(in the rows, 128 means zero)
Each path below is one point turned by a fixed rotation once a step. After each direction that follows a path, write how fast that rotation turns it, in degrees each step (0 if it stays still).
Each turn is a multiple of 5 degrees from 10 to 175, or 0.
Each row of a path follows its step; steps can be skipped.
Rotation 1:
step 0: [129 115 128 145 117 133 125 118 130 133 129 131 127 135 122 128 126 123
 119 134 126 120 114 115 140 131 132]
step 1: [148 119 128 129 133 129 131 138 140 119 131 131 129 130 115 121 134 140
 135 126 129 130 134 135 119 132 138]
step 2: [123 134 126 139 143 121 132 130 113 134 127 129 124 114 126 129 118 126
 126 128 137 121 145 126 123 126 126]
step 3: [132 129 115 124 120 123 140 125 118 134 119 118 139 138 127 128 131 115
 125 132 122 119 117 124 132 140 131]
step 4: [133 117 132 135 136 140 126 127 137 137 131 122 137 127 128 131 132 136
 134 127 122 146 133 137 140 139 131]
step 5: [134 140 140 122 133 118 130 133 133 139 140 127 129 125 128 133 126 128
 110 127 135 124 137 138 120 118 126]
step 6: [122 135 123 146 132 130 130 125 131 135 122 139 122 137 126 132 134 115
 124 132 124 115 113 121 135 128 126]
step 7: [136 120 123 133 110 133 133 128 142 124 132 136 139 126 121 126 133 139
 139 139 131 128 133 131 127 138 136]
step 8: [135 134 131 126 141 128 123 130 120 136 123 131 120 118 111 130 114 140
 122 125 137 131 139 126 123 133 125]
step 9: [131 133 119 131 126 114 136 127 111 135 131 120 132 136 125 137 136 123
 133 120 123 111 124 124 133 124 126]
Directions:
[129 124 125 128 135 128 132 126 129 127 127 121 127 130 134 124 126 123
 125 131 127 129 132 131 128 128 133]	40
[129 124 128 131 127 130 126 130 129 125 124 126 131 131 127 131 127 128
 134 130 131 127 124 138 129 125 127]	120
[128 128 123 131 129 128 132 128 130 121 129 132 123 127 126 124 124 134
 128 130 132 122 127 127 128 131 127]	60
Rotation 2:
step 0: [120 123 126 135 128 134 120 126 142 117 132 126 119 136 136 111 134 129
 138 132 130 115 133 115 113 130 116]
step 1: [131 137 130 124 118 138 119 126 139 123 140 126 122 130 142 119 133 136
 151 139 127 127 120 117 126 128 130]
step 2: [137 132 140 123 121 127 120 121 128 124 131 113 128 131 137 135 121 129
 149 134 127 139 115 121 143 132 135]
step 3: [134 117 131 131 137 112 122 117 123 121 116 114 125 138 135 133 116 120
 140 125 127 131 121 130 141 135 126]
step 4: [129 111 118 131 147 117 119 127 131 125 116 134 116 136 143 119 124 117
 134 129 123 123 130 133 128 131 125]
step 5: [124 115 127 125 135 134 115 140 143 128 129 141 115 129 147 118 132 120
 126 140 124 130 130 120 125 128 132]
step 6: [122 121 144 127 116 137 120 141 144 122 132 123 120 135 136 127 128 126
 125 138 132 131 121 109 128 131 134]
step 7: [121 125 140 136 112 126 128 131 132 116 125 106 121 142 128 123 122 132
 140 130 135 119 119 119 132 131 130]
step 8: [121 126 125 137 129 123 127 121 123 122 127 115 119 135 133 116 124 134
 158 132 128 119 126 135 138 123 127]
step 9: [123 121 125 130 146 125 117 119 129 133 138 133 120 126 139 126 123 128
 152 139 124 138 125 131 140 124 125]
Directions:
[125 129 126 123 128 126 128 127 124 125 125 124 124 132 129 130 127 125
 128 126 132 123 134 130 128 121 123]	85
[133 129 132 128 128 127 127 129 123 130 128 118 126 128 125 124 125 128
 124 127 127 126 128 129 131 131 134]	80
[127 128 133 130 125 129 127 118 126 127 126 135 121 127 129 127 129 128
 125 128 132 125 127 129 131 129 131]	0
[128 127 130 132 135 129 129 128 127 130 126 130 127 124 129 129 119 126
 132 122 129 131 128 133 128 126 129]	65
[128 125 131 129 132 127 129 126 130 124 125 126 131 133 125 130 125 134
 123 126 131 126 123 128 127 131 121]	95
Rotation 3:
step 0: [122 129 126 134 120 123 133 127 126 133 138 123 134 128 121 101 123 122
 112 120 133 143 118 127 112 138 124]
step 1: [126 117 104 133 128 128 132 126 143 112 126 116 143 118 123 135 126 128
 115 129 131 128 125 139 120 124 124]
step 2: [122 135 119 125 136 141 126 131 131 112 119 128 119 130 127 132 130 129
 128 139 130 115 155 130 131 115 137]
step 3: [136 135 140 121 121 132 121 113 117 142 112 140 118 132 112 121 122 128
 136 133 128 126 139 127 122 128 140]
step 4: [136 134 131 133 128 108 129 122 127 132 132 140 132 118 115 135 132 116
 135 119 111 139 120 129 117 145 128]
step 5: [135 140 124 123 131 123 134 140 132 103 144 120 141 130 125 124 128 120
 119 126 124 135 125 114 135 136 118]
step 6: [134 124 123 122 135 137 126 118 123 124 137 108 139 121 125 123 124 128
 119 134 147 125 129 123 141 111 141]
step 7: [117 128 133 139 120 127 118 114 122 124 125 127 112 117 133 136 136 135
 122 131 133 122 130 141 126 124 154]
step 8: [137 129 138 141 111 129 126 131 120 117 111 133 117 135 124 142 134 137
 135 139 118 133 126 124 121 140 121]
step 9: [141 121 134 132 143 120 125 128 123 130 134 131 132 121 122 132 127 130
 144 127 123 133 136 106 131 127 104]
Directions:
[126 126 128 128 127 131 127 127 128 125 132 127 137 131 124 131 132 130
 127 120 130 124 132 127 128 128 124]	85
[131 131 127 123 131 129 129 127 121 129 127 131 124 127 126 129 128 125
 127 122 122 123 124 126 128 127 123]	65
[134 127 125 128 132 125 129 124 133 126 132 129 129 130 132 125 126 131
 125 133 125 123 132 128 133 125 125]	90
[131 132 127 126 130 134 124 128 132 127 122 126 129 123 132 124 134 130
 130 125 130 124 127 130 130 128 132]	80
[127 123 128 129 126 131 137 130 126 123 127 130 127 125 127 128 126 133
 127 127 127 125 127 129 127 121 133]	70
